array([123, 107, 137, 135]) out 135, 123

array([[138, 115, 135, 102],
       [119, 128, 139, 121],
       [115, 128, 142, 123]]) out 102, 115

array([[130, 122, 127, 136],
       [155, 141, 136, 117]]) out 136, 155

array([137, 112, 149, 137]) out 137, 137

array([109, 101, 153, 120]) out 120, 109

array([135, 152, 133, 123]) out 123, 135

array([100, 127, 114, 125, 140, 134, 135]) out 135, 100
---
(125, 125, 106, 116) 106
(116, 100, 141, 120, 118) 120
(149, 132, 119, 107, 134) 107
(121, 110, 120, 151) 120
(122, 115, 157, 142, 114, 137) 114
(129, 134, 103, 125) 103
(102, 133, 121, 113, 125, 116) 125
---
[[123 135 116 121 142]
 [106 143 109  99 107]
 [128 135 141 141 147]] gives 123, 147

[[126 141 136 132 152 117]
 [127 137 123 134 140 117]
 [129 117 129 134 157 117]] gives 126, 117

[153 136 127 130] gives 153, 130

[[122 141 152 115 119]
 [120 142 147 119 144]
 [131 137 131 131 125]] gives 122, 125

[[127 113 154 140 120 145 105]
 [123 115 142 125 107 129 128]
 [125 122 140 112 106 140 124]] gives 127, 124

[112 129 130 145 103 108] gives 112, 108

[[126 123 132 132 127 151]
 [130 109 120 116 116 155]
 [142 134 117 137 107 127]] gives 126, 127
---
144	147	133	129	106 --> 144
150	136	143	108	133 --> 150
125	104	130	153	128 --> 125
118	131	153	128	141 --> 118
157	143	113	109	141 --> 157
151	130	118	128	127 --> 151
155	154	114	107	117 --> 155
153	126	154	150	123 --> 153
---
Input:
array([[116, 128, 117, 135],
       [141, 156, 135, 129]])
Output: 116

Input:
array([[129, 138, 117, 126, 113],
       [128, 132,  99, 137,  99]])
Output: 129

Input:
array([[122, 140, 128, 108],
       [130, 122, 103, 116]])
Output: 122

Input:
array([[137, 119, 138,  98, 131, 154, 115],
       [146, 139, 145, 111, 151, 143, 134]])
Output: 137

Input:
array([[119, 132, 133, 136, 154, 115],
       [114, 116, 109,  98, 124, 126]])
Output: 119

Input:
array([[141, 148,  99, 124, 140],
       [118, 151, 151, 135, 120]])
Output: 141
---
((131, 112, 154, 121), (108, 143, 137, 156)) => 137
((114, 122, 118, 128, 127, 128, 128), (137, 114, 141, 129, 132, 128, 122), (138, 121, 113, 129, 101, 132, 123)) => 132
(115, 150, 129, 133) => 129
((130, 127, 123, 116, 121), (123, 131, 132, 126, 142), (147, 133, 120, 125, 150)) => 125
(153, 105, 145, 115) => 145
(135, 127, 120, 152) => 120
(130, 124, 126, 129, 123, 102) => 123
((127, 115, 109, 135), (107, 128, 135, 118), (108, 127, 135, 119)) => 135
---
[130 143 113 125 152 133 134] → 125, 152

[131 150 108 138 118] → 108, 150

[[141 127 119 104 107]
 [125 128 144 138 142]
 [151 147 135 117 153]] → 144, 153

[119 133 134 150 134] → 134, 150

[117 114 153 110 140] → 153, 153

[124 138 106 130 103 128 130] → 130, 138

[[124 132 152 129 122 129 135]
 [113 138 139 113 127 129 130]
 [136 115 115 127 118 115 123]] → 113, 152

[117 133 129 141 105 143 125] → 141, 143

[[141 126 118 133 156]
 [130 125 128 101 126]
 [121 134 128 120 125]] → 128, 156
---
[[104 133 139 130]
 [102 137 118 139]] -> 137

[137 151 111 110 128 103] -> 110

[119 105 154 145 124 133] -> 145

[[142 112 118 104]
 [158 124 121 101]] -> 124

[143 110 115 144 106] -> 115

[[151 128 130 138 126]
 [126 118 113 113 156]] -> 113

[116 106 112 129] -> 106

[142 117 130 124 118 126  99] -> 118

[[127 128 141 131]
 [118 126 118 123]
 [101 128 118 128]] -> 128

[139 133 138 116 154 114 123] -> 154
---
126  132  145  126
135  136  105  118
139  140  117  114
ans = 117

136  115  109  132  129
135  122  107  137  132
139  121  115  134  118
ans = 134

113  109  121  117
134  154  121  107
140  110  122  131
ans = 122

123  116  118  108  148  104  123
117  146  142  130  140  116  108
125  123  127  120  135  119  120
ans = 119

154  121  120  131
130  130  125  132
130  121  122  151
ans = 122

135  112  143  122  141  143
135  130  115  147  135  127
128  127  104  124  109  135
ans = 109

120  150  105  132  125  113  132
134  122  132  130  130  136  131
132  126  132  114  156  125  137
ans = 125
---
[102 124 118 121 141] yields 141, 102

[[137 123 153 113]
 [108 124 118 140]
 [117 137 119 129]] yields 113, 117

[146 109 148 150 104 125 118] yields 118, 146

[[123 111 149 126 133]
 [122 117 117 114 133]
 [115 121 120 115 139]] yields 133, 115

[106 148 115 140] yields 140, 106

[145 151 123 126 119 136] yields 136, 145

[117 126 127 152 149] yields 149, 117

[136 137 109 143 126 106 101] yields 101, 136

[134 127 127 135 125  98] yields 98, 134

[[148 105 126 118 114]
 [148 127 131 142 140]
 [148 115 128 130 127]] yields 114, 148
---
[[130, 133, 137, 101, 135, 125, 133],
 [131, 141, 121, 135, 117, 113, 129]] out 135

[[125, 143, 113, 121, 113, 144],
 [126, 150, 113, 129, 114, 151],
 [138, 151, 114, 121, 110, 149]] out 129

[[141, 142, 111, 153, 132, 127, 106],
 [131, 120, 141, 124, 141, 149, 134]] out 132

[[128, 137, 134, 136, 140, 130, 122],
 [128, 116, 125, 128, 147, 115, 157],
 [116, 107, 118, 148, 132, 152, 127]] out 147

[[136, 117, 103, 113, 135],
 [123, 116, 126, 129, 122]] out 103

[[118, 129, 141, 128, 122, 123],
 [149, 125, 117, 132, 132, 126],
 [128, 134, 120, 128, 128, 130]] out 132

[[124, 118, 116, 140, 122, 132],
 [150, 119, 116, 149, 127, 126]] out 140

[[154, 129, 122, 124, 150],
 [126, 131, 140, 132, 109]] out 122

[[123, 133, 117, 147, 114, 146, 112],
 [113, 120, 130, 111, 119, 121, 122],
 [128, 154, 130, 104, 132, 133, 129]] out 119
---
133,113,105,119,132
105,125,103,109,115
116,124,122,116,138
-> 132

133,121,127,135,120,131
119,118,120,134,121,130
151,121,137,143,121,139
-> 131

155,156,109,147,101,106,126
142,113,138,128,138,154,139
124,138,135,145,144,121,112
-> 126

122,141,114,146
142,127,99,141
121,144,113,149
-> 146

107,137,121,121
116,142,116,136
129,157,103,140
-> 121

132,134,112,132
136,149,140,136
115,140,146,120
-> 132

120,108,131,136,123,110,128
136,150,138,134,119,124,130
130,128,138,119,138,112,139
-> 128

139,117,132,122,122,120,117
154,145,148,148,118,148,115
145,127,134,134,111,125,104
-> 117

109,153,103,121
116,156,130,158
124,122,132,112
-> 121

150,148,108,146
135,133,123,136
141,149,140,115
-> 146
---
[143, 124, 113, 135, 116, 150] --> 113
[123, 117, 131, 150] --> 131
[133, 156, 111, 146] --> 111
[144, 155, 123, 140, 151] --> 123
[117, 100, 115, 110, 105] --> 115
[139, 132, 102, 143, 119] --> 102
---
[130, 101, 131, 134] => 134, 101
[144, 128, 131, 130, 156] => 156, 128
[102, 145, 112, 149, 137, 107] => 149, 102
[99, 126, 103, 128, 114, 101, 139] => 139, 99
[138, 125, 144, 153, 129] => 153, 125
[120, 135, 138, 106] => 138, 106
---
[[125 129 129 125 131 130 131]
 [130 126 145 135 124 132 120]
 [130 107 134 119 133 134 121]] value 126

[[112 133 111 142 104]
 [120 141 119 117 106]] value 141

[[107 102 144 144]
 [124 155 128 118]
 [103 128 157 119]] value 155

[[145 143 108 123 146  99 132]
 [135 138 139 134 129 121 121]
 [136 125 131 139 126 126 122]] value 138

[[ 99 120 106 103 122 102 101]
 [110 147 118 138 136 128 150]] value 147

[[138 125 122 121 125 136]
 [149 127 130 129 128 140]
 [153 125 121 125 126 143]] value 127
---
109  148  110  140  130  136  106 → 130
120  100  140  146  134 → 140
153  142  144  147  112 → 144
124  156   99  143  132  112 → 143
140  145  140  133  136  156  124 → 136
113  108  113  107  116  127 → 107
100  123  106  151  117 → 106
---
Input: 131	116	149	126	136	157
Output: 131
Input: 142	143	114	155	128	116
Output: 142
Input: 147	120	136	102
Output: 147
Input: 134	139	129	150	128	136	128
Output: 134
Input: 109	137	140	102
Output: 109
Input: 139	124	152	137
Output: 139
Input: 157	103	108	120
Output: 157
Input: 110	106	142	118
Output: 110
Input: 147	124	103	108	144
Output: 147
